One turn moves each row of this set onto another row. After a few examples, where does it send each row asked below?
J_331: [-3.97  0.48  0.12  1.83  0.09  3.17  0.34 -4.62  4.35 -0.86 -0.97  0.27
  1.60  0.78  1.44  2.12  2.09  1.65]
J_337: [-2.19  0.77  1.05 -1.24  1.01  2.37  1.10 -2.94 -0.01 -2.46 -3.82  0.30
  0.79 -2.29 -1.86  0.92  1.38  2.81]
J_935: [-1.34 -2.90 -0.98 -4.03  2.79  4.70  3.66 -2.65  1.12 -0.80 -2.32 -0.65
 -1.76  0.50 -1.66  1.89  1.09  2.31]
J_463: [-2.94  0.40  1.92 -1.72  1.76  2.35  1.06 -2.53  1.36 -2.20 -3.43  0.34
  1.05 -1.92 -1.75  0.57  0.78  3.57]
J_564: [-4.50 -0.28 -0.50 -0.29 -1.18  4.49  0.82 -2.29  3.99 -1.89 -0.81 -0.15
  0.66  1.87  1.92 -0.34  2.59  2.14]
J_633: [ 0.77 -0.67 -0.35 -0.11  1.69  4.11 -0.92 -0.19  2.00  3.47 -0.11 -1.53
  0.59  2.66  3.10  3.01 -0.16 -0.79]
J_90: [-0.17  1.72  1.90  0.37  1.72  2.87  2.41 -0.98 -0.56  1.78  1.39 -1.78
  2.71  1.10  3.66  2.38 -0.58 -0.45]
J_858: [-3.60  0.76 -0.14  2.07 -0.41  3.28  0.20 -4.95  3.73 -1.07 -1.04  0.31
  1.46  0.62  1.17  2.22  1.92  1.38]
J_942: [-1.86 -2.65 -0.54 -4.11  2.90  4.64  4.00 -2.56  1.07 -0.71 -2.24 -0.54
 -1.35  0.46 -1.50  1.86  1.29  2.60]
J_827: [-4.23 -0.01  0.27  1.68  0.41  3.37  0.04 -4.44  4.93 -0.75 -1.14  0.55
  1.62  1.24  1.19  1.71  1.28  1.89]
J_53: [ 0.93  0.19 -0.65  0.49  0.42  3.72  0.02 -1.08  0.07  3.16  0.01 -1.88
  0.49  2.11  3.04  3.38  0.59 -1.55]
J_831: [ 2.41 -0.93  0.52 -1.15  3.47  5.92  4.35 -1.70  2.09  0.28 -4.34 -0.43
  2.09 -1.02  1.88  2.69 -2.66  2.69]
J_480: [-1.73 -2.27 -0.40 -3.75  2.46  4.36  4.19 -3.17  0.20 -0.90 -1.99 -0.67
 -1.38  0.16 -1.71  1.97  1.53  2.24]
J_164: [-4.05 -0.36 -1.34 -0.26 -1.75  4.56  0.24 -2.47  3.64 -1.87 -1.19 -0.15
  0.64  1.63  1.96 -0.01  2.73  1.59]
J_406: [ 3.14  0.22 -0.53 -0.75  1.52  4.80  3.92  0.11 -0.60 -0.84 -2.46 -1.24
  1.65 -2.01  2.49  2.55 -1.70 -0.68]
J_844: [ 1.49  0.72 -1.48  0.48  1.10  3.76  0.11 -0.20 -0.37  2.63 -0.43 -1.15
  1.06  1.59  3.67  2.45 -0.67 -1.84]
J_838: [ 0.41  1.00  0.77  0.68  0.40  3.10  1.22 -1.76 -0.88  2.70  0.96 -2.13
  1.38  1.40  3.20  3.24  0.99 -1.37]
J_916: [-1.86 -2.52 -0.25 -3.86  2.67  4.51  4.50 -2.96  0.48 -0.81 -1.88 -0.64
 -1.30  0.45 -1.64  1.82  1.18  2.66]
J_217: [-4.24  0.05 -0.55  0.04 -1.75  4.35  1.04 -2.61  3.08 -2.03 -0.75 -0.42
  0.81  1.37  1.77  0.19  3.04  1.63]
J_594: [-4.48 -0.04 -0.26 -0.11 -1.47  4.41  1.13 -2.43  3.68 -2.13 -0.58 -0.35
  0.82  1.67  1.88  0.06  2.67  1.95]
J_655: [-0.63  0.99  2.59 -0.15  3.15  3.24  1.76 -0.01  1.40  2.06  1.23 -1.29
  2.92  1.84  3.68  1.83 -1.53  0.18]
J_704: [-0.02 -0.07  1.11 -0.53  3.18  3.79  0.27  0.86  2.58  2.69  0.50 -0.95
  2.19  2.36  3.83  1.76 -1.89  0.44]
J_165: [-2.58 -0.26  1.11 -2.28  2.29  3.09 -0.11 -1.85  2.38 -2.00 -4.03  0.70
  0.97 -1.39 -1.87  0.60  0.36  3.78]
J_930: [ 2.86 -1.03 -0.40 -0.76  3.03  6.01  4.04 -1.61  1.72  0.47 -4.97 -0.23
  1.69 -1.05  1.97  2.73 -2.36  2.15]
J_652: [ 0.78  1.54 -0.01  0.86  1.08  2.92  1.85 -1.11 -1.40  2.02  0.59 -1.30
  1.96  0.98  3.60  2.62 -0.14 -1.52]
J_873: [ 1.97 -0.73  1.17 -1.01  3.33  5.62  5.21 -2.17  1.49 -0.07 -4.10 -0.64
  2.54 -1.20  1.89  2.60 -2.42  2.69]
J_577: [ 2.69 -0.06 -0.09 -0.27  2.22  5.52  5.05 -2.60 -0.01  0.05 -4.49 -0.48
  2.06 -1.69  1.87  3.13 -1.71  1.69]
J_820: [-4.00  0.01 -1.11  0.09 -1.92  4.57  0.68 -2.60  3.08 -1.90 -0.71 -0.30
  0.47  1.55  1.71 -0.02  2.89  1.40]
J_287: [ 1.71  0.01  1.89 -1.53  3.07  4.61  4.66  0.57  0.94 -0.90 -1.59 -1.51
  2.72 -1.72  2.77  2.21 -2.39  0.89]
J_590: [ 3.04 -0.75 -0.76 -0.63  2.54  5.91  4.32 -2.10  0.63  0.48 -4.72 -0.29
  1.47 -1.49  1.89  2.92 -1.89  1.51]
J_418: [-0.95  0.32  3.03 -0.51  2.51  3.26  1.41 -0.63  1.91  2.76  1.65 -2.20
  2.27  2.43  3.11  2.83 -0.42  0.48]
J_302: [-1.61  0.40 -0.51 -1.36  0.60  2.52  0.25 -2.68  0.04 -2.13 -4.40  0.46
  0.01 -2.15 -1.96  0.93  1.40  2.45]
J_516: [-1.36 -0.21 -0.97 -1.59  0.84  3.06 -0.74 -2.14  1.20 -1.68 -5.00  0.87
 -0.23 -1.56 -1.96  0.90  0.85  2.59]
J_641: [ 2.13 -0.34  0.96 -0.65  2.71  5.48  5.39 -2.65  0.48 -0.16 -4.01 -0.71
  2.45 -1.52  2.01  2.79 -1.73  2.09]
J_840: [ 2.89 -0.92 -0.49 -1.63  3.01  5.28  2.78  1.33  2.02 -0.24 -3.04 -0.86
  1.55 -1.14  2.59  2.34 -2.77  0.31]
J_260: [-3.43  0.10 -1.22  1.79 -0.15  3.70 -0.70 -4.31  4.73 -0.46 -1.62  0.59
  1.06  1.02  1.26  1.96  1.64  1.25]
J_5: [ 2.29  0.44  1.22 -0.97  1.91  4.43  5.06 -0.31 -0.28 -1.11 -1.80 -1.69
  2.40 -2.12  2.62  2.44 -1.78  0.15]
J_869: [-0.76  0.94  2.78  0.21  1.46  2.97  2.11 -1.71  0.10  2.45  1.77 -2.36
  2.30  1.53  3.14  3.22  0.42 -0.56]
J_280: [-2.09 -0.59 -0.13 -2.07  1.84  3.12 -0.80 -1.72  2.45 -1.63 -4.66  0.75
  0.01 -1.23 -1.68  0.53  0.16  3.22]
J_952: [-3.43  0.44 -1.11  2.00 -0.55  3.34 -0.27 -4.88  4.09 -0.79 -1.36  0.57
  1.16  0.77  1.25  2.04  1.90  0.89]
J_646: [-1.33 -2.45 -0.85 -3.66  2.25  4.48  3.90 -3.09  0.21 -0.77 -2.33 -0.53
 -1.72  0.38 -1.77  1.87  1.60  2.02]
J_270: [-0.22 -0.63  1.41 -0.68  2.50  3.96 -0.15  0.15  2.91  3.35  0.81 -1.77
  1.35  2.88  3.09  2.80 -0.59  0.29]
J_21: [ 3.36 -0.57 -1.21 -1.08  1.94  5.21  3.01  0.60  0.46 -0.50 -3.08 -0.84
  1.19 -1.62  2.59  2.41 -2.16 -0.15]
J_126: [-1.42 -2.64 -1.31 -3.76  2.39  4.57  3.67 -2.68  0.67 -0.54 -2.46 -0.48
 -1.73  0.45 -1.65  1.88  1.40  2.15]
J_589: [ 1.14 -0.18 -0.98 -0.18  2.36  3.98 -0.44  0.72  1.59  3.08 -0.45 -0.63
  1.34  2.04  3.62  2.13 -1.40 -0.85]
J_859: [-3.98 -0.35 -0.99 -0.13 -1.25  4.65  0.42 -2.15  4.02 -1.67 -0.99 -0.26
  0.64  1.66  1.80  0.05  2.57  1.72]
J_888: [-3.69 -0.08 -0.48  1.47  0.14  3.54 -0.67 -4.14  5.16 -0.49 -1.43  0.64
  1.25  1.14  1.30  1.81  1.42  1.59]
J_252: [ 2.08 -0.77  0.97 -1.96  3.39  5.27  3.53  1.16  2.23 -0.67 -2.26 -1.10
  2.27 -1.18  2.63  2.09 -2.89  1.00]

J_252 goes to J_840
J_164 goes to J_820
Now these:
J_827 goes to J_888
J_302 goes to J_337
J_838 goes to J_869
J_590 goes to J_577
J_646 goes to J_480
J_844 goes to J_652

